500 stands for zero in the data rows.
Each row of this table is followed by its label. One hidden rule gives the labels. It looks at one to three of the table's principal directions, none of them among the few with the most spread.
array([574, 511, 477, 420, 496, 417, 402, 618, 507, 573, 510, 532, 471, 516, 476, 535, 482, 561, 511, 561, 514, 503, 368, 507, 471, 295, 324, 484, 614, 496, 589, 510]) f
array([939, 445, 642, 578, 719, 705, 382, 488, 492, 583, 429, 443, 503, 486, 606, 340, 597, 383, 579, 382, 424, 464, 504, 465, 781, 630, 800, 419, 708, 414, 391, 479]) i
array([725, 576, 658, 474, 639, 588, 549, 421, 615, 689, 517, 429, 483, 462, 492, 514, 548, 501, 413, 365, 420, 494, 504, 461, 486, 486, 504, 433, 486, 365, 510, 497]) f
array([435, 488, 418, 530, 570, 374, 489, 552, 519, 497, 460, 532, 464, 512, 550, 518, 532, 533, 646, 529, 522, 520, 501, 456, 441, 365, 437, 509, 551, 524, 497, 393]) e
array([478, 450, 368, 499, 335, 506, 370, 661, 390, 354, 467, 563, 475, 563, 466, 398, 373, 403, 492, 701, 579, 497, 382, 559, 602, 491, 566, 548, 623, 596, 532, 441]) i
array([351, 439, 371, 452, 366, 355, 354, 694, 497, 516, 576, 540, 441, 495, 520, 554, 408, 613, 539, 652, 528, 501, 379, 498, 450, 255, 271, 512, 573, 486, 542, 594]) d
array([557, 501, 450, 500, 575, 411, 463, 524, 447, 428, 387, 576, 555, 548, 560, 512, 587, 528, 666, 466, 542, 484, 476, 472, 497, 446, 468, 536, 622, 612, 497, 395]) g
array([630, 442, 618, 546, 451, 718, 437, 440, 494, 543, 575, 416, 549, 455, 499, 418, 429, 452, 363, 467, 459, 485, 559, 530, 696, 717, 689, 459, 452, 385, 424, 715]) f
array([429, 435, 459, 401, 364, 567, 518, 588, 304, 311, 473, 543, 481, 527, 402, 451, 550, 382, 411, 597, 514, 450, 414, 630, 559, 613, 554, 516, 585, 681, 561, 498]) h
array([847, 489, 645, 516, 665, 699, 411, 485, 499, 544, 375, 469, 586, 494, 518, 381, 507, 381, 475, 452, 514, 473, 506, 500, 681, 615, 713, 444, 643, 434, 471, 426]) i
array([551, 546, 460, 589, 549, 446, 350, 515, 612, 549, 496, 543, 508, 513, 596, 528, 370, 564, 593, 546, 537, 534, 468, 454, 495, 401, 482, 514, 500, 384, 465, 520]) h
array([220, 559, 318, 626, 420, 156, 458, 564, 686, 611, 563, 555, 433, 487, 552, 621, 302, 697, 633, 644, 539, 598, 486, 401, 319, 183, 232, 545, 350, 384, 496, 464]) g
array([570, 463, 556, 566, 648, 590, 514, 418, 510, 496, 467, 458, 530, 487, 576, 456, 580, 462, 585, 401, 487, 498, 618, 463, 563, 613, 656, 478, 507, 470, 418, 487]) e
array([412, 538, 538, 477, 499, 563, 653, 348, 480, 439, 525, 470, 543, 515, 474, 532, 578, 489, 452, 385, 499, 498, 618, 506, 421, 651, 542, 529, 366, 562, 497, 523]) h
array([694, 261, 522, 496, 670, 529, 362, 712, 348, 492, 318, 472, 553, 461, 539, 320, 639, 405, 679, 563, 531, 459, 509, 480, 766, 442, 624, 415, 858, 561, 457, 355]) f
array([434, 465, 400, 520, 524, 413, 483, 552, 461, 444, 473, 524, 477, 544, 518, 471, 524, 497, 633, 552, 552, 533, 509, 478, 486, 415, 486, 526, 566, 580, 514, 406]) i
array([766, 591, 622, 578, 730, 493, 450, 405, 643, 678, 446, 501, 532, 475, 567, 534, 506, 551, 574, 393, 458, 528, 499, 442, 527, 449, 522, 446, 509, 346, 471, 482]) g
array([384, 578, 696, 462, 318, 702, 630, 216, 562, 561, 699, 402, 642, 430, 396, 629, 399, 598, 151, 347, 451, 495, 653, 570, 454, 818, 480, 500, 102, 369, 485, 934]) f
array([574, 476, 445, 416, 496, 447, 496, 620, 394, 445, 428, 541, 464, 548, 461, 452, 594, 448, 551, 538, 514, 475, 396, 517, 516, 403, 456, 510, 687, 647, 571, 350]) g
array([625, 460, 556, 454, 399, 679, 536, 502, 372, 443, 529, 455, 477, 517, 399, 376, 526, 352, 343, 510, 463, 469, 466, 585, 662, 693, 676, 483, 550, 576, 521, 536]) i
array([438, 523, 482, 477, 505, 443, 503, 498, 522, 509, 509, 519, 506, 500, 499, 558, 500, 552, 516, 503, 516, 510, 495, 496, 425, 436, 407, 509, 474, 500, 527, 514]) e
array([338, 349, 386, 457, 348, 426, 411, 731, 404, 460, 517, 497, 452, 479, 439, 433, 425, 483, 486, 716, 547, 502, 434, 535, 564, 366, 418, 485, 611, 543, 541, 498]) f
array([501, 514, 402, 447, 347, 416, 392, 600, 442, 489, 542, 546, 508, 577, 390, 482, 360, 530, 467, 665, 598, 558, 382, 547, 523, 362, 367, 540, 551, 573, 633, 543]) i
array([624, 658, 646, 473, 505, 582, 539, 374, 655, 685, 636, 464, 438, 459, 453, 603, 435, 546, 295, 413, 390, 512, 428, 535, 424, 517, 438, 452, 335, 314, 542, 672]) h
array([109, 575, 397, 518, 214, 392, 658, 428, 558, 439, 629, 508, 465, 487, 445, 611, 366, 576, 351, 544, 490, 515, 546, 505, 300, 543, 370, 583, 194, 505, 492, 573]) f
array([414, 590, 578, 528, 386, 585, 538, 322, 587, 524, 591, 476, 606, 476, 466, 587, 350, 569, 321, 450, 514, 518, 588, 523, 445, 666, 493, 529, 229, 391, 481, 714]) i
array([484, 618, 492, 571, 513, 496, 530, 393, 647, 568, 588, 489, 435, 513, 550, 551, 421, 535, 485, 450, 470, 539, 519, 454, 399, 491, 507, 521, 350, 387, 472, 523]) h
array([404, 548, 526, 352, 488, 517, 656, 454, 469, 482, 540, 477, 477, 516, 402, 569, 606, 494, 393, 439, 494, 488, 503, 536, 334, 485, 379, 505, 446, 589, 606, 475]) e
array([490, 492, 567, 598, 531, 553, 569, 326, 516, 492, 493, 456, 617, 483, 533, 493, 511, 523, 517, 381, 504, 517, 682, 465, 558, 700, 625, 514, 357, 477, 405, 577]) g
array([506, 549, 618, 321, 342, 609, 691, 390, 431, 547, 635, 419, 514, 504, 320, 538, 585, 508, 219, 376, 434, 474, 509, 565, 444, 618, 397, 497, 379, 577, 613, 660]) f
array([ 26, 430, 284, 443,  90, 371, 538, 619, 378, 302, 610, 544, 479, 524, 403, 538, 357, 547, 394, 705, 575, 497, 477, 566, 398, 483, 335, 604, 369, 652, 545, 598]) f
array([461, 420, 534, 432, 368, 629, 374, 596, 491, 542, 634, 443, 485, 454, 450, 486, 369, 506, 326, 609, 502, 490, 452, 565, 568, 500, 466, 457, 487, 390, 529, 743]) e
array([613, 499, 641, 587, 605, 628, 567, 313, 524, 509, 414, 450, 667, 465, 540, 468, 535, 479, 495, 340, 501, 484, 689, 457, 595, 747, 688, 489, 404, 452, 390, 512]) g
array([301, 541, 471, 438, 388, 459, 516, 442, 479, 399, 506, 555, 623, 520, 465, 626, 437, 596, 445, 509, 588, 497, 530, 540, 362, 530, 351, 565, 365, 560, 548, 614]) e
array([560, 598, 708, 530, 652, 724, 664, 193, 588, 524, 535, 428, 570, 452, 538, 572, 599, 477, 392, 237, 420, 475, 677, 507, 447, 813, 675, 472, 270, 397, 414, 630]) e
array([580, 545, 622, 525, 652, 589, 569, 350, 565, 534, 469, 472, 554, 463, 571, 549, 594, 509, 512, 326, 449, 473, 597, 469, 473, 624, 579, 477, 429, 433, 429, 526]) e
array([460, 410, 377, 498, 730, 294, 500, 679, 473, 462, 266, 543, 497, 521, 554, 442, 626, 465, 796, 584, 609, 516, 523, 401, 427, 219, 431, 493, 750, 616, 528,  68]) f
array([552, 441, 656, 381, 498, 640, 577, 443, 403, 545, 572, 422, 537, 452, 375, 506, 615, 485, 335, 425, 442, 478, 532, 594, 570, 633, 496, 430, 478, 522, 561, 701]) d
array([289, 553, 539, 469, 264, 625, 593, 362, 509, 424, 643, 473, 540, 475, 447, 583, 398, 522, 253, 462, 475, 473, 562, 565, 419, 731, 505, 548, 224, 467, 477, 746]) e
array([458, 546, 445, 520, 677, 330, 602, 486, 545, 512, 404, 536, 456, 522, 543, 546, 630, 523, 688, 450, 508, 526, 527, 427, 355, 346, 421, 510, 542, 564, 516, 251]) i
array([599, 424, 417, 585, 724, 310, 366, 663, 509, 511, 304, 578, 491, 494, 651, 467, 587, 526, 832, 546, 527, 492, 455, 406, 551, 271, 481, 477, 761, 515, 439, 252]) d
array([693, 410, 534, 535, 603, 563, 297, 600, 524, 572, 464, 479, 541, 477, 607, 433, 473, 514, 594, 509, 514, 482, 487, 449, 651, 437, 555, 455, 671, 393, 435, 548]) d
array([668, 687, 753, 486, 479, 800, 658, 146, 570, 552, 627, 431, 571, 487, 422, 567, 489, 464, 186, 259, 398, 486, 578, 582, 496, 895, 668, 490, 196, 396, 490, 766]) i
array([538, 513, 481, 547, 655, 408, 503, 464, 526, 506, 424, 531, 530, 520, 587, 527, 594, 552, 687, 418, 516, 514, 549, 432, 463, 435, 483, 512, 550, 529, 467, 402]) d
array([516, 452, 458, 594, 532, 497, 464, 535, 497, 473, 453, 501, 476, 498, 555, 423, 482, 443, 588, 542, 503, 508, 522, 471, 585, 523, 628, 497, 550, 489, 430, 414]) i
array([251, 559, 520, 359, 199, 581, 721, 355, 379, 405, 707, 465, 484, 527, 267, 573, 494, 492, 185, 488, 473, 513, 513, 654, 399, 711, 420, 547, 229, 640, 631, 752]) i
array([579, 392, 515, 497, 615, 491, 473, 591, 468, 570, 495, 448, 437, 467, 532, 432, 618, 481, 598, 490, 450, 495, 504, 469, 590, 417, 526, 433, 650, 491, 479, 465]) d
array([485, 556, 367, 661, 583, 304, 315, 602, 677, 549, 422, 599, 455, 501, 673, 544, 330, 583, 718, 620, 545, 536, 423, 398, 440, 258, 439, 527, 544, 353, 425, 356]) h
array([411, 668, 539, 588, 413, 498, 565, 317, 705, 593, 608, 489, 510, 473, 525, 618, 322, 594, 363, 432, 464, 531, 554, 460, 360, 566, 461, 539, 191, 318, 451, 619]) g
array([448, 437, 429, 458, 506, 420, 444, 608, 416, 428, 443, 549, 511, 520, 505, 500, 544, 512, 598, 568, 550, 492, 454, 517, 501, 403, 427, 509, 621, 598, 535, 453]) e
array([345, 598, 495, 510, 494, 365, 548, 403, 609, 548, 558, 543, 511, 475, 545, 683, 490, 666, 520, 428, 471, 511, 512, 476, 313, 428, 305, 528, 328, 441, 494, 610]) d
array([526, 453, 544, 419, 465, 572, 464, 564, 436, 524, 575, 476, 440, 478, 415, 488, 511, 467, 395, 564, 464, 496, 416, 595, 559, 499, 480, 444, 545, 494, 571, 634]) e
array([535, 665, 547, 604, 611, 484, 461, 359, 719, 564, 469, 552, 550, 482, 639, 633, 392, 593, 537, 405, 496, 502, 524, 430, 362, 500, 487, 526, 343, 315, 418, 505]) e
array([533, 528, 537, 561, 425, 541, 376, 468, 616, 615, 627, 473, 512, 467, 540, 538, 330, 595, 424, 509, 479, 524, 493, 486, 541, 500, 472, 489, 391, 313, 456, 742]) d
array([517, 513, 533, 492, 597, 494, 582, 403, 467, 482, 478, 497, 534, 520, 495, 521, 624, 510, 563, 399, 497, 511, 569, 498, 478, 552, 511, 504, 483, 572, 510, 487]) i
array([247, 509, 394, 468, 187, 452, 498, 515, 472, 418, 627, 520, 518, 524, 445, 557, 344, 580, 370, 589, 542, 503, 484, 533, 428, 519, 370, 584, 344, 540, 525, 670]) f
array([419, 484, 478, 393, 253, 617, 452, 558, 415, 428, 633, 490, 476, 523, 394, 488, 388, 466, 283, 604, 519, 482, 410, 606, 521, 568, 469, 523, 462, 532, 577, 694]) h
array([668, 558, 681, 527, 560, 647, 521, 344, 602, 635, 542, 429, 573, 444, 513, 525, 477, 528, 372, 351, 436, 488, 575, 483, 547, 644, 573, 455, 380, 337, 446, 651]) f
array([725, 462, 750, 371, 628, 833, 653, 398, 464, 613, 559, 319, 480, 449, 370, 393, 657, 334, 251, 351, 411, 470, 588, 554, 593, 706, 684, 381, 509, 450, 547, 547]) e
array([698, 527, 625, 597, 590, 652, 500, 353, 491, 454, 404, 511, 599, 480, 578, 465, 544, 436, 506, 361, 451, 453, 565, 508, 646, 777, 748, 492, 479, 469, 375, 527]) h
array([515, 381, 379, 383, 653, 393, 431, 818, 377, 435, 304, 547, 409, 534, 417, 381, 575, 345, 637, 751, 615, 512, 357, 535, 493, 191, 440, 449, 862, 650, 656, 101]) h
array([454, 705, 560, 521, 374, 471, 588, 302, 675, 640, 700, 496, 452, 487, 481, 675, 395, 647, 324, 385, 397, 529, 470, 501, 338, 532, 358, 526, 191, 354, 511, 744]) g
array([425, 497, 612, 425, 461, 593, 611, 412, 499, 520, 547, 441, 559, 442, 443, 559, 543, 524, 340, 408, 463, 463, 578, 529, 445, 619, 463, 477, 373, 472, 505, 625]) d
array([849, 487, 752, 632, 690, 804, 488, 240, 515, 513, 360, 425, 769, 466, 588, 395, 529, 424, 479, 259, 507, 464, 738, 455, 756, 919, 883, 470, 451, 400, 322, 569]) g
array([429, 629, 397, 487, 316, 341, 370, 552, 598, 568, 579, 577, 519, 557, 410, 591, 209, 626, 417, 686, 612, 587, 361, 521, 387, 279, 246, 561, 399, 441, 639, 582]) i
array([355, 522, 348, 517, 430, 255, 424, 674, 611, 614, 569, 535, 354, 495, 502, 554, 370, 602, 564, 673, 506, 560, 370, 452, 378, 148, 256, 502, 519, 425, 562, 435]) f
array([517, 307, 377, 377, 416, 440, 359, 868, 320, 454, 444, 512, 398, 510, 425, 353, 525, 404, 535, 747, 540, 468, 317, 545, 632, 265, 429, 458, 855, 628, 595, 356]) f
array([368, 612, 434, 456, 409, 425, 548, 478, 538, 475, 556, 549, 453, 545, 426, 583, 413, 526, 426, 570, 537, 539, 431, 541, 335, 421, 371, 547, 388, 528, 599, 489]) h
array([366, 523, 570, 483, 343, 636, 501, 385, 547, 495, 641, 457, 571, 457, 485, 583, 376, 566, 296, 463, 489, 484, 568, 544, 464, 672, 487, 515, 269, 391, 466, 805]) e
array([574, 548, 529, 582, 567, 495, 588, 379, 545, 530, 469, 479, 523, 513, 541, 476, 549, 495, 555, 380, 472, 514, 591, 434, 512, 578, 592, 518, 446, 500, 438, 417]) g
array([446, 634, 605, 567, 630, 582, 645, 257, 665, 534, 499, 466, 550, 468, 552, 595, 489, 511, 447, 344, 484, 513, 659, 457, 342, 650, 579, 506, 249, 375, 436, 485]) h
array([812, 507, 499, 513, 687, 444, 280, 666, 580, 671, 454, 526, 411, 515, 559, 448, 466, 502, 632, 582, 497, 531, 324, 460, 587, 220, 457, 429, 757, 385, 546, 406]) h
array([529, 478, 693, 562, 619, 689, 617, 269, 548, 537, 486, 397, 652, 416, 534, 506, 561, 494, 426, 301, 466, 479, 747, 475, 552, 794, 681, 458, 320, 394, 377, 619]) d
Which label does each new row get?
array([485, 466, 435, 476, 372, 472, 529, 565, 419, 467, 526, 491, 453, 536, 435, 425, 500, 454, 468, 554, 498, 504, 462, 509, 551, 491, 506, 524, 551, 596, 532, 452]) g
array([285, 411, 379, 477, 273, 562, 489, 607, 405, 348, 562, 483, 454, 524, 441, 413, 390, 404, 400, 665, 558, 494, 496, 553, 527, 563, 566, 545, 483, 573, 508, 510]) h
array([564, 585, 482, 624, 529, 484, 460, 452, 614, 522, 466, 532, 486, 509, 581, 493, 393, 489, 542, 503, 496, 517, 491, 451, 500, 514, 592, 525, 449, 405, 429, 422]) i
array([497, 584, 553, 461, 690, 343, 545, 486, 663, 687, 492, 506, 462, 447, 539, 659, 575, 644, 571, 417, 452, 515, 478, 430, 295, 247, 251, 449, 475, 385, 542, 449]) d
array([388, 487, 416, 490, 478, 431, 478, 547, 479, 434, 502, 538, 480, 523, 534, 530, 508, 529, 575, 537, 530, 500, 482, 495, 437, 432, 438, 532, 523, 550, 506, 482]) e
array([875, 555, 603, 510, 608, 617, 487, 449, 460, 543, 437, 500, 492, 543, 479, 399, 580, 390, 491, 413, 447, 489, 429, 520, 666, 603, 679, 470, 633, 530, 510, 427]) i
array([586, 509, 498, 528, 506, 435, 461, 515, 502, 536, 441, 522, 555, 511, 495, 485, 474, 531, 543, 510, 526, 513, 483, 475, 546, 452, 470, 508, 544, 509, 506, 457]) g
array([422, 420, 406, 451, 605, 364, 450, 685, 519, 556, 465, 489, 425, 496, 512, 483, 534, 520, 637, 610, 557, 528, 473, 443, 422, 201, 352, 465, 658, 503, 562, 330]) d
array([348, 516, 463, 428, 240, 558, 575, 459, 353, 324, 580, 540, 501, 536, 400, 528, 492, 464, 338, 526, 486, 463, 449, 622, 497, 694, 508, 563, 398, 654, 540, 652]) h
array([379, 410, 500, 387, 573, 467, 681, 544, 390, 473, 482, 446, 437, 481, 416, 479, 725, 446, 523, 468, 473, 488, 555, 517, 433, 454, 448, 460, 569, 646, 566, 371]) d
array([665, 578, 637, 498, 542, 591, 598, 336, 538, 588, 535, 455, 536, 491, 479, 517, 566, 508, 411, 327, 423, 491, 548, 491, 522, 635, 556, 483, 413, 464, 484, 573]) g
array([658, 437, 515, 526, 649, 541, 378, 538, 458, 491, 449, 515, 514, 514, 582, 452, 577, 485, 648, 476, 507, 494, 490, 492, 620, 490, 585, 471, 662, 506, 467, 514]) e
array([572, 574, 603, 412, 459, 628, 581, 401, 428, 445, 521, 518, 512, 509, 401, 538, 558, 440, 331, 438, 452, 465, 442, 617, 501, 680, 543, 493, 443, 564, 561, 598]) h
array([363, 515, 452, 525, 515, 341, 552, 469, 542, 521, 496, 522, 527, 493, 527, 585, 525, 614, 597, 468, 514, 524, 557, 447, 393, 404, 361, 525, 430, 515, 493, 483]) f
array([442, 424, 402, 535, 446, 492, 353, 595, 462, 401, 459, 535, 563, 528, 572, 456, 409, 509, 593, 592, 596, 495, 512, 477, 556, 474, 526, 543, 578, 521, 459, 500]) e
array([401, 499, 335, 630, 442, 284, 413, 570, 548, 485, 466, 568, 497, 534, 577, 495, 380, 581, 681, 607, 563, 552, 493, 420, 495, 350, 436, 563, 506, 506, 453, 407]) g
array([481, 664, 648, 650, 661, 556, 630, 198, 766, 657, 602, 448, 474, 415, 629, 654, 493, 595, 471, 266, 361, 519, 647, 431, 360, 645, 570, 469, 167, 234, 358, 642]) e
array([397, 555, 545, 544, 403, 493, 554, 411, 614, 612, 650, 456, 453, 440, 492, 581, 412, 585, 373, 464, 414, 519, 527, 495, 444, 535, 441, 486, 286, 354, 463, 686]) f
array([762, 529, 625, 540, 507, 626, 475, 448, 540, 642, 555, 436, 478, 477, 459, 421, 455, 449, 379, 456, 421, 510, 470, 512, 662, 593, 628, 443, 498, 387, 484, 588]) g
array([443, 488, 442, 473, 356, 515, 508, 524, 445, 466, 598, 485, 445, 538, 436, 464, 461, 477, 432, 553, 501, 519, 467, 536, 521, 517, 496, 526, 478, 557, 542, 569]) i
array([289, 599, 418, 416, 300, 433, 511, 525, 547, 496, 660, 533, 404, 525, 406, 614, 356, 562, 340, 615, 513, 533, 382, 569, 314, 388, 292, 540, 350, 485, 620, 623]) h
array([335, 621, 568, 541, 411, 540, 574, 268, 623, 504, 587, 497, 623, 473, 515, 660, 378, 627, 367, 390, 510, 510, 625, 499, 355, 663, 445, 552, 166, 389, 455, 723]) e
array([281, 597, 428, 555, 414, 369, 452, 441, 633, 499, 565, 568, 536, 492, 567, 671, 339, 666, 516, 529, 540, 527, 502, 477, 321, 423, 323, 562, 297, 401, 478, 632]) e
array([394, 399, 290, 524, 452, 336, 343, 737, 416, 380, 416, 588, 455, 552, 541, 432, 441, 482, 693, 720, 605, 516, 404, 491, 535, 295, 451, 542, 703, 607, 521, 338]) h
array([364, 503, 425, 592, 591, 401, 537, 459, 516, 402, 413, 555, 516, 505, 604, 538, 550, 518, 682, 474, 524, 503, 577, 455, 429, 511, 538, 538, 468, 544, 423, 379]) e
array([362, 609, 607, 599, 409, 513, 604, 240, 670, 599, 636, 458, 586, 423, 546, 661, 403, 668, 369, 333, 419, 506, 651, 460, 404, 679, 457, 522, 122, 316, 387, 780]) f
array([237, 473, 204, 554, 345, 266, 381, 678, 439, 292, 454, 644, 448, 587, 581, 511, 400, 536, 713, 705, 613, 516, 404, 481, 419, 322, 402, 618, 585, 649, 496, 365]) h
array([437, 532, 337, 529, 523, 322, 538, 599, 491, 446, 445, 566, 364, 567, 512, 468, 534, 452, 655, 589, 518, 531, 417, 466, 418, 322, 466, 541, 599, 612, 540, 224]) i
